Some points:
   0.551   0.551   2.203   1.062  -0.551  -0.551  -0.013  -1.075  -1.115   1.626   0.039  -0.564   0.564   0.564  -1.128  -0.013  -1.049   0.538  -1.088   0.525   1.101  -0.013   1.115   1.101
  -1.652   1.101  -1.101   0.511   0.000   0.551  -0.564  -0.525   0.538  -0.577  -0.511  -1.115   0.564  -0.538   1.075   1.088   0.052   1.088   0.013   1.075  -1.101  -0.013   1.665  -0.551
   0.000   1.652   1.101  -0.039   0.551   1.652   0.538  -0.525  -2.216   0.525   0.039  -0.564   2.216  -2.741  -0.577   1.639  -0.498  -0.564  -1.088  -0.026   0.551   0.538   0.013   2.203
  -0.551  -1.652  -0.551  -1.692   0.000  -0.551  -0.013   0.577   1.639  -1.678  -1.062  -1.115  -0.538   0.013  -0.577  -1.665   0.603  -0.013   0.013  -0.026   0.000   0.538  -1.088   0.000
   0.551   0.000   1.652   1.062   1.652   1.652  -0.013   1.678  -0.564   1.075  -1.613  -0.013   0.013   0.013   1.075   0.538   1.154  -0.564   1.665  -0.577   1.652  -0.013  -0.538   1.652
   0.551   1.101   1.652   0.511   0.000   2.203  -2.216   0.026  -1.665   1.075  -0.511   0.538   1.115  -1.639  -1.128  -0.013  -0.498  -2.216  -1.639  -1.678   0.551   2.741  -0.538  -1.101
   0.000   0.551   0.551   0.511  -0.551   1.101  -1.115  -0.525  -1.115   0.525   1.141  -0.013   0.564   1.115   0.525   0.538   0.052   1.639  -1.639   1.626  -1.101  -0.564   0.013  -0.551
  -2.754   0.000  -1.101   1.613   0.551  -0.551  -0.013   0.026  -1.115  -0.026   0.590   0.538   1.665  -1.639  -0.577   1.088  -0.498  -0.564   0.013  -0.577  -2.203  -0.013  -0.538   0.000
  -1.101   1.101  -0.551  -0.590   0.000   0.000   1.639   0.026   1.639  -0.026   0.590   1.088  -1.088   0.564   0.525  -0.564   0.052  -0.013   0.013  -0.026  -0.551  -0.013   0.013  -1.101
   0.551   0.551   1.652  -0.039   1.652  -1.101   1.088  -1.075   0.538   1.626  -1.613  -0.564  -0.538  -0.538  -0.577  -0.013   0.603  -1.115   0.013  -0.577   1.652  -0.564   0.013   1.101
   0.551   0.000  -0.551  -1.141  -0.551  -1.101  -0.564   0.577   1.639  -1.678  -1.062  -0.564  -1.088   0.564   0.525   1.639   0.052   2.190   1.115  -0.026  -1.101  -1.665   1.665  -1.652
   1.652  -1.652  -1.101  -0.039   1.652   1.101  -1.665   2.229  -0.013  -0.577  -0.511  -1.115  -0.538   1.115   2.177  -1.115   2.255  -1.115   1.115  -0.577   0.000   0.538  -1.088   1.101
  -0.551   1.101   0.000   0.511   0.551   0.000   1.088   0.577   1.088  -0.026   0.039   1.088   0.564   0.564   0.525   0.538   0.052  -0.013   0.013  -0.026   0.551  -0.564   0.013   0.551
  -0.551   0.551   0.000  -0.590  -0.551  -0.551   1.088   0.026   0.538   0.525   0.590   0.538  -1.088   0.564   0.525  -0.564   0.052  -0.013   0.013  -0.026   1.101  -0.013   0.013   0.551
   1.652   1.101   1.101   0.511  -1.101   1.101   0.538  -0.525   1.639   1.075   0.590   0.538   1.115   1.665  -0.026  -0.013   0.052  -0.564  -0.538   1.075   1.652   1.639   1.115   0.551
  -0.551   1.101   0.000  -0.039  -1.652  -1.101   0.538  -1.075   0.538  -0.026   1.141   1.088   1.665  -0.538  -1.128   1.088   0.052   1.088   0.013   1.075  -0.551  -0.013   1.115  -1.101
   1.652  -1.101  -0.551  -0.039   0.000   0.000  -1.115   0.026   0.538  -0.577   0.590  -0.013  -1.088   0.013   1.075  -0.564   0.052  -0.564   0.564  -0.577  -0.551   0.538  -0.538   0.551
   0.551  -1.101  -0.551  -0.039  -1.101  -0.551  -0.564  -1.075  -0.564  -0.577   1.692  -0.013   0.013  -0.538  -1.678  -1.115  -1.600  -0.564  -1.088   0.525  -1.101   1.088  -0.538  -1.652
   0.000  -0.551  -0.551  -1.692   0.000  -1.101   1.088   0.026   1.088  -0.026  -0.511   1.639  -1.639   0.564  -0.577  -1.115  -0.498  -0.564   0.564  -1.128   1.101  -2.216  -1.639  -0.551
  -2.754   1.101  -1.652   0.511   0.551   0.000   0.538   0.026  -0.564  -0.026  -1.062  -0.564   1.115  -1.088   0.525   1.088   0.603  -0.013   0.013   0.525  -2.203  -1.665   0.013   0.000
   0.551   0.000   0.551   0.511   1.101   1.101  -0.564   1.678  -0.013   0.525  -1.613  -1.115  -0.538   0.564   1.075  -0.013   1.154  -0.013   1.115  -0.577   1.101   0.538  -0.538   1.652
   1.101  -1.101   0.000   0.511   1.652   1.101  -0.564   2.229  -0.013  -0.026  -1.062  -0.564  -0.538   1.115   2.177  -0.564   2.255  -0.564   2.216  -0.577   0.551   0.538  -0.538   1.101
   0.551   1.652  -1.101  -0.590  -0.551   0.551  -0.013   0.026   2.190  -1.128  -0.511  -1.115  -0.538   1.115   1.075   1.088   0.603   2.190   0.013   1.075  -1.101  -1.665   2.216  -0.551
  -1.101  -1.101  -0.551  -1.141   1.101  -1.652   1.088   0.026  -0.564  -0.026  -1.062  -0.013  -0.538  -1.639  -0.577   1.088  -0.498  -1.115   0.013  -2.229   1.101  -1.665  -1.639   1.101
  -0.551  -0.551   1.101   1.062  -1.652   0.551  -1.115  -1.075  -1.665   0.525   0.039  -0.564   0.013   0.564  -1.678  -0.564  -1.600  -0.013  -2.190   1.075  -0.551  -0.564  -0.538   0.000
   1.101  -1.652  -1.101  -0.590  -0.551  -0.551  -0.564   0.026  -0.013  -1.678   1.141   0.538   0.013   0.564  -0.577  -1.665  -0.498  -0.564   0.013  -0.026  -0.551   0.538  -1.088  -1.101
  -1.101   0.000  -1.652  -1.141  -1.101  -1.101   2.190   0.026   2.190  -1.128   0.039  -0.013  -2.741   1.115   1.075  -0.564   0.052   1.088   0.564  -0.026   0.000  -1.115   1.115  -1.101
  -1.101   1.652  -1.101  -0.590  -0.551   0.551   0.538  -0.525   1.639  -1.128   0.039  -1.665  -0.538   1.115   2.177   1.088   1.154   2.741   0.013   2.177  -1.101  -1.115   3.317  -0.551
   1.652  -1.101   0.000  -1.141   0.000  -0.551   0.538   0.577  -0.013  -0.577   1.692   2.190   0.564   0.013  -0.577  -0.013   0.603  -0.013   0.564  -0.577   1.101   0.538   0.013  -1.101
   1.652  -0.551   0.000  -0.590   0.551  -0.551  -0.013   0.577  -0.013  -0.026   0.039   1.088   0.013  -0.538  -0.026   0.538   0.603  -0.013   1.665  -1.128   1.101   0.538  -0.538  -0.551
  -1.101  -1.652  -1.101  -1.692   0.551  -2.754   0.538  -0.525  -0.564  -0.577   0.039   0.538  -1.088  -2.190  -1.678  -0.564  -1.049  -0.013   0.564  -2.229  -1.101  -1.115  -1.639  -0.551
  -0.551   0.000   0.551   1.613  -0.551   0.000  -0.564  -1.626  -1.115   1.075   0.039  -0.564   0.564   0.013  -1.128  -0.564  -2.150  -0.564  -1.639   1.075  -0.551   0.538   0.013   0.000
  -1.101  -0.551  -0.551   0.511  -1.652  -1.101  -0.564  -2.727  -0.564  -0.577   1.141  -0.564   1.115  -1.639  -2.229  -1.115  -2.701  -0.013  -2.190   1.075  -1.101   0.538  -0.538  -1.101
  -0.551  -1.652   0.551  -0.039   0.000   0.000  -1.115   0.577  -1.665  -0.026   0.590  -0.564  -1.639   0.564  -1.128  -0.564  -0.498   1.088  -0.538  -0.577  -1.652  -1.115  -1.639  -1.101
   0.551  -0.551   0.000   0.511   0.000   1.101  -1.115   0.577  -0.564  -0.026   0.039   0.538   0.013   0.013  -0.026  -0.564   0.052  -0.564   0.013  -0.026   0.000   0.538  -0.538   0.551
   0.551  -0.551   0.000  -0.039   0.000   0.000  -0.564   0.577  -0.013  -0.026  -0.511  -0.564  -0.538  -0.538   0.525  -0.013   0.603  -0.013   1.115  -0.577   0.551   0.538   0.013   0.551
   0.551  -1.101  -1.101  -1.692  -0.551   0.000  -0.564   0.026   0.538  -1.678   0.590  -0.013  -0.538  -0.538   0.525  -0.564   0.603  -0.564   1.665  -1.128  -0.551   1.088   0.013  -0.551
   0.551   0.551   0.000   0.511   0.551  -1.101   1.639   0.026  -0.013   0.525   1.141   1.639   1.115   0.013  -0.577  -0.013   0.052  -1.665   0.013  -0.577   1.652   0.538  -0.538   0.000
   1.101   0.000   1.652   0.511   0.000   0.000  -0.564  -0.525  -1.115   1.075   0.039  -1.665   0.013   0.564  -0.026  -0.013   0.052   0.538  -0.538  -0.026   1.101  -0.013   1.115   1.652
  -0.551   1.101   0.000   1.613   0.551   0.551  -0.564   0.026  -0.564  -0.026   0.039  -0.564   2.216  -0.538   0.525   1.639   0.052   0.538  -0.538   1.075  -0.551  -0.013   1.115   0.551
   0.000   0.551   1.652   1.062   1.101   1.652  -0.564   1.128  -1.115   1.626  -1.613  -0.564  -0.538   0.564   1.075   1.088   0.603  -0.013   0.564  -0.577   1.652   0.538   0.013   1.652
   0.000   1.101   0.551  -0.039  -1.101   0.000   2.190  -0.525   0.538   1.075   1.141   2.741   0.564   1.665  -0.577  -1.665  -0.498  -0.564  -0.538   2.727  -0.551   1.088   0.564  -1.652
Along one direction, these points spread out more than along any other. For each point below, how far along it does it lie, from 0 to 99? The average is 50, and the first point in the table lies past the average. One standard deviation of the points above along it is 16.
   1.101  -1.101   0.000   0.511   1.652   1.101  -0.564   2.229  -0.013  -0.026  -1.062  -0.564  -0.538   1.115   2.177  -0.564   2.255  -0.564   2.216  -0.577   0.551   0.538  -0.538   1.101 : 12
   0.551   0.551   1.652  -0.039   1.652  -1.101   1.088  -1.075   0.538   1.626  -1.613  -0.564  -0.538  -0.538  -0.577  -0.013   0.603  -1.115   0.013  -0.577   1.652  -0.564   0.013   1.101 : 39
  -0.551   1.101   0.000  -0.039  -1.652  -1.101   0.538  -1.075   0.538  -0.026   1.141   1.088   1.665  -0.538  -1.128   1.088   0.052   1.088   0.013   1.075  -0.551  -0.013   1.115  -1.101 : 72
   0.000  -0.551  -0.551  -1.692   0.000  -1.101   1.088   0.026   1.088  -0.026  -0.511   1.639  -1.639   0.564  -0.577  -1.115  -0.498  -0.564   0.564  -1.128   1.101  -2.216  -1.639  -0.551 : 46
   0.000   0.551   0.551   0.511  -0.551   1.101  -1.115  -0.525  -1.115   0.525   1.141  -0.013   0.564   1.115   0.525   0.538   0.052   1.639  -1.639   1.626  -1.101  -0.564   0.013  -0.551 : 63
   1.101  -1.652  -1.101  -0.590  -0.551  -0.551  -0.564   0.026  -0.013  -1.678   1.141   0.538   0.013   0.564  -0.577  -1.665  -0.498  -0.564   0.013  -0.026  -0.551   0.538  -1.088  -1.101 : 56
   0.551   0.000   0.551   0.511   1.101   1.101  -0.564   1.678  -0.013   0.525  -1.613  -1.115  -0.538   0.564   1.075  -0.013   1.154  -0.013   1.115  -0.577   1.101   0.538  -0.538   1.652 : 21
   0.551   0.551   2.203   1.062  -0.551  -0.551  -0.013  -1.075  -1.115   1.626   0.039  -0.564   0.564   0.564  -1.128  -0.013  -1.049   0.538  -1.088   0.525   1.101  -0.013   1.115   1.101 : 59
   0.000   0.551   1.652   1.062   1.101   1.652  -0.564   1.128  -1.115   1.626  -1.613  -0.564  -0.538   0.564   1.075   1.088   0.603  -0.013   0.564  -0.577   1.652   0.538   0.013   1.652 : 26
  -0.551   1.101   0.000   1.613   0.551   0.551  -0.564   0.026  -0.564  -0.026   0.039  -0.564   2.216  -0.538   0.525   1.639   0.052   0.538  -0.538   1.075  -0.551  -0.013   1.115   0.551 : 55
  -1.101   1.101  -0.551  -0.590   0.000   0.000   1.639   0.026   1.639  -0.026   0.590   1.088  -1.088   0.564   0.525  -0.564   0.052  -0.013   0.013  -0.026  -0.551  -0.013   0.013  -1.101 : 54
   0.000   1.652   1.101  -0.039   0.551   1.652   0.538  -0.525  -2.216   0.525   0.039  -0.564   2.216  -2.741  -0.577   1.639  -0.498  -0.564  -1.088  -0.026   0.551   0.538   0.013   2.203 : 54
